One turning vector, and how many ticks it has turned:
The counts run from 0 to 635.
[  8 -24 -44  -3 -18   8   5   4  21  28 -10 -15  -7   3  31 -21  40  -3
  14   0  -2 -13  -7 -10 -66  -2 -13  48  21   5 -12  41 -23 -19  19  37
  39  -1  49 -11 -22  22  65  21 -18   4 -41]
80
[ -7   3  38  55   0  54   6  -8 -25   3   1  54  64   5  14   7 -18  -5
  28  13 -21 -20   0 -49 -19  24  28 -13  55  11  12  24   2 -26 -47  -2
  47  -5  17 -19  -9 -11  -3  -3   6 -37   5]
48
[ 20 -10  11  11  15 -28 -20  -7   5  38   1  -4 -14 -16   2 -23  14  -7
  44  -3 -10 -25  -7  21 -37 -17 -34  45  28  29  15  75  18  12   1  34
  48   2  25 -29   9 -21 -51  46 -24 -25 -12]
406
[ -4   1  51  34  17  23  12 -24 -12  -5  13  49  47  11  17  19 -39  -8
  24  24 -24 -30  -6 -58 -25   6  17  -8  51   8   6  18  10 -30 -49 -20
  48   1  19 -21  -7   3 -16   5  10 -39   5]
49
[  8 -24  16  14  44 -11 -43 -30  17  55  -5  42  12  30   7 -10 -19 -26
  12  -1  21 -14  41 -15 -41   4 -17  29  31   0 -10  75   9 -20  -5 -31
 -22 -47  -5 -22 -16 -20  25  14 -22 -12  -3]
533
[ 10   0  47   3  24  18  13 -33  -6   8  15  31  28  16  24  35 -17 -10
  15  46 -13 -48 -20 -72 -16  -1   1  -7  43  -3   3  20   9 -42 -34 -31
  59  -8  21 -14 -12   1 -21  20   3 -36  11]
50
[-20 -34  -2  49 -20  -7 -58 -43 -15  70 -22  49  36   7  27 -12 -24 -27
   5 -20  31 -10  25 -41 -27  -3   8  25  -6  -2   4  15  34 -18 -17 -22
  -7 -11 -26 -11   1  14  16  18 -17 -15 -31]
527
[-25   3  74  48 -20  22  30  -4 -12  23 -27  -7  49 -10  43 -32 -31   7
  37 -12   8 -27  13 -56 -31   3  13 -13  12   1  23 -10  13 -24 -27 -31
  -1 -44  -1  41 -19 -17   5   2   8 -19 -20]
371
[ 31  -7 -17   0  58 -20  25 -15  10  18  10 -39  19  -1  52   2 -27  27
  30  -5  -5 -18   6  18 -90  -5 -20  19  34  36   1 -22 -19  31   5  -9
  -4 -14  46 -17  -8   6   8   4 -35   5  -3]
572
[-10 -14  26  57 -14  19  25 -22 -18  16  -6   1  15 -26   9 -17  13 -12
  48  15 -17  -4  10 -26 -59  -7  -9  11  31  20  -6  21  -6 -48 -27  -4
  36  36   9  -3   3  42  -7  13 -26 -42 -59]
71
[  0  10   4  20 -60  14 -14  15 -22  27  13  42  17  32  61  -3  11  34
 -27   1  29 -12   4 -50 -38  -1  48  -8  -3 -30  22 -13   4   1  -6 -29
  11 -16  23  35   8 -15  64  13   5 -26 -31]
358
[  0 -22 -21  10  34 -15 -24  14   6  36  24 -22  23  19  -2  31  13   0
 -10 -27 -27  15  33  15 -92  46  -7   4  12   9  21 -34  10  51  27  21
 -30   6  16 -23 -35   7  39 -27   3 -39 -16]
443
[ 17  17  -1  25  14  14 -22 -12 -54  27  59  20  16  27  14  -2  -8  31
  -6 -20 -38  16  14  16 -21 -10  -1  -9  22  34  38 -22  22  32 -27  -7
   9  35  22  10  38 -24 -38 -35   7 -64   6]
149
[ 17  11  13 -32 -19 -22 -29   2 -23  32  -1  27   5  13  69  16 -14  15
  -2  -1  56 -63 -38 -36 -30   3  21  31  20  -4  -1  14   6  13  15  -1
   9  14  35   2   9   5  10  43 -61  32 -16]
229
[ -8 -35 -22 -15   1  41 -25 -12 -22  62   0 -32  32   1  -7 -11 -25   9
  18 -38 -17   5   8  -1 -24  14 -33  41 -31   7   9 -35 -16  18  48  49
  44   0  16  12 -23 -41  -3 -29   7 -21  25]
292
[ -2 -10  -3   9  -9  14 -58  -6   1  34  25  48   6   1   6  -3 -34  10
  -4  25  12  -7  39 -21 -43 -53 -31  35 -42 -31  -2  13 -21 -38  -5 -12
  53  16  -2  -4  32  -4  31  10   4 -51 -13]
189
[-14 -13  -2 -29  -4  -5 -43  -9  30  26  12  42  11  -3  39  20 -40  -7
  -5  36  32 -62   4 -60 -33 -32 -16  36 -25  -7   1  11   1 -23  18 -31
  31   4 -32  -6 -33  22  33  28 -35 -12  14]
206
[-34  -7  56  36 -16  35 -40 -22 -46  16  -5  51  34  27  30  25 -30  -4
   6 -32 -36 -13  14 -48 -11  14  19 -11  -7  -8  36 -10  37   6 -24 -34
  18 -14 -14  -4 -14  19  -9  -7  12 -48   9]
32
[-17  -8  32 -53 -31  53 -28  29 -61  18  43  22  -3 -16  10  14  32 -10
 -45  10 -16 -14  -6 -42 -12  45   2 -13 -10  -4   4 -11  -3  -1  23  10
  -2  41  27 -11 -30  15  13  -1 -48 -11  13]
330
[  3 -19 -35  11   0  -6 -55 -13   5  50  -9  64  15  45   8   5   8 -11
 -18   3  24 -20   9 -34 -26  14  17  37  50   0  -5  56   8 -27  12  14
  -3 -19   4 -10 -23 -41  60   8 -14  -3 -15]
531
[ 31   6 -55 -11   0  -5  20  -3   0  10  -5 -34  14  26  50  45   1  34
  15  13  12 -33 -47 -24 -63   8  14  16  34   1 -14 -25 -10  21  36  24
  37  17  49   9  -5  12  29   7 -23   7 -18]
569
[ -7 -38 -31  24   9 -17 -46 -16 -22  63  -8 -15  11  14  -7   7  -3 -20
  22 -53  -8  10  16  25 -53  22 -32  37  26  19   4  17  13  21   4  64
  10  44  22 -27   3  22   5  -7 -42   1 -22]
421
[ 28  -7 -39  -6 -16 -20  26  39  12  46  48 -43  -4 -42  30 -43  57  13
   1  19   6  -5 -12  11 -39 -12 -24 -18   2  25  23 -12  11  33  40  38
   0  -2  15  16 -16 -46   8 -21  11 -19  -7]
597
[ 25  -8 -31 -25  50  14 -17 -11  10  41  40   1  -8 -17  -5   6 -22  13
  27  29 -27  -1  22  11 -24 -35 -62  25 -24  31   9  17  -1   6  41 -17
   9   6 -26  -7 -24 -36 -43 -25 -11 -65  29]
300
[  4   2  16   8   9 -53  -3 -11 -15  32   3 -33 -12  50  59   3  15   8
  15 -33   5 -22 -16  17 -64   4 -13   2  29  -2  25  17  28  41 -19  -5
  -5  -9  67   5  27  30   9  13  -7  -5 -44]
250
[ -4  16   2  35 -15 -28  -7  41  -8  31   0 -13   3 -18   9 -13   2   9
  38 -28  -3   4  24  10 -61   4  -2   8   9  19  16  29  24  35  49  23
 -50  16 -33  39 -41 -31 -16 -15 -43 -34 -34]
109
[ -4 -30 -24 -37  15   8 -43   8   8  16  57  23   3 -27  13  44   2  -8
  -5  23 -34 -29 -11  -9 -23  -6 -47  15 -29   1  24 -17   9  43  34  21
  48  20   7 -46 -36  41 -14  -9  -2 -30  26]
312
[ 13 -20 -10  24  15   5  11 -17   2  42   9 -60   8  27 -12 -40   2  18
  16 -44 -25  14  26  10 -47   2 -23  32  17  27  24  -1   8   8  18  28
   8 -19  17  29 -11 -66  -6 -16  30 -49  -4]
276
[  7 -26 -14   5   8  16 -13 -40 -16  31 -42   6   5  66  15  26 -16   7
  15 -19   7 -26   7 -38 -64  42  33  45  28  20 -10  12  -4   2  41 -17
 -15 -32   4   5 -41   0  42  19 -45  -4 -26]
548
[ 18  -1   6 -42  -2  -2 -21  17 -32  32  60  50 -18  12  41 -11  46   8
 -47  42  16 -13  20 -14 -41  -3   8 -13 -16  -1  17   6  11  12   5 -65
 -30 -20  15 -23   6   4  34   6 -28 -31  -5]
340
[  6  -8 -22  18 -37   7  -4 -34 -30  50 -39  -6   6   1  46   4  -4   9
  70   0  21 -27 -45 -24  -6 -25 -10  34 -16   6   3  23  23  -1  26  10
  63 -17  16  13  20  15 -35  16 -13  -6 -28]
396
[-29 -24  60   0   7  38 -14   6  -8  21  -1  33  18 -34   0 -19 -27 -24
  22   4 -22 -17  44 -46 -47  -4 -37  33 -25   2   7  33 -26 -38   0 -24
   5 -10 -22  -6 -56  12   7   4 -33 -29  -3]
199
[-16 -20 -10  30  -6 -21  28   9  10  38 -19 -32  -8 -33  22  -5  15 -18
  50  -8  -7  -7  30  -8 -67 -12 -41   8  12  20   4  36  12 -19  23  -1
 -33   6 -21  24 -45  36   6  -9 -34 -24 -66]
93
[ -7   0 -11  22 -50   5  16  -9  11   9 -26   5  19  36  62   8  -6  14
  12  -6  10 -62 -12 -70 -14   1  25  19  18   3  16  11  10 -21  -3 -10
  46 -34  13  51 -36 -16  40   9  31 -14 -18]
375
[-11  15  78   3 -34  40  30  19 -25  11  -9 -10  19  13  36 -25  14   9
  14   9   1 -29 -10 -60 -20  28  24   4  14 -30   2  22  -6 -26   7 -14
  30 -38  26  42 -19 -37  23  23   2 -24 -10]
369
[ 14  45  19 -12 -17  53  19  54 -47  13  42  23  15 -16  42  15  -2  40
  14  33 -13   3 -18  -9 -15 -24  -5 -33 -14 -34  15 -12  -8  16  31 -24
  29  10  22  28   9 -17 -14 -44  -2 -43   6]
474
[  1  -3 -12 -16 -11 -21  15  18 -25  41  27 -57  -6 -24  60  -2   9  15
  23 -14   8  -3 -18  23 -58 -26 -38  -1 -29 -20  14 -33   6  39  17  24
  27  20  55  11  42  43  -5 -11  -7 -12 -27]
590
[  3   9  16  45 -44 -11  25   2 -33  17  -1 -10  14  14  42   7  26   6
  17 -19   5 -33 -24 -43 -29  25  36 -22  76  23  11  17  38   7  -3  12
 -13  40  14  35 -16  -6 -11   6 -34  -5 -50]
242
[  4  -4  27  36 -17   0  23 -24 -15  20  -2 -13   4 -20  19  -7   6 -23
  37  32  -1 -30 -15 -38 -50 -23 -13  15  20   7 -10  18  -4 -56 -18  -4
  57  38  18   4  13  44 -18  30 -37 -44 -51]
72
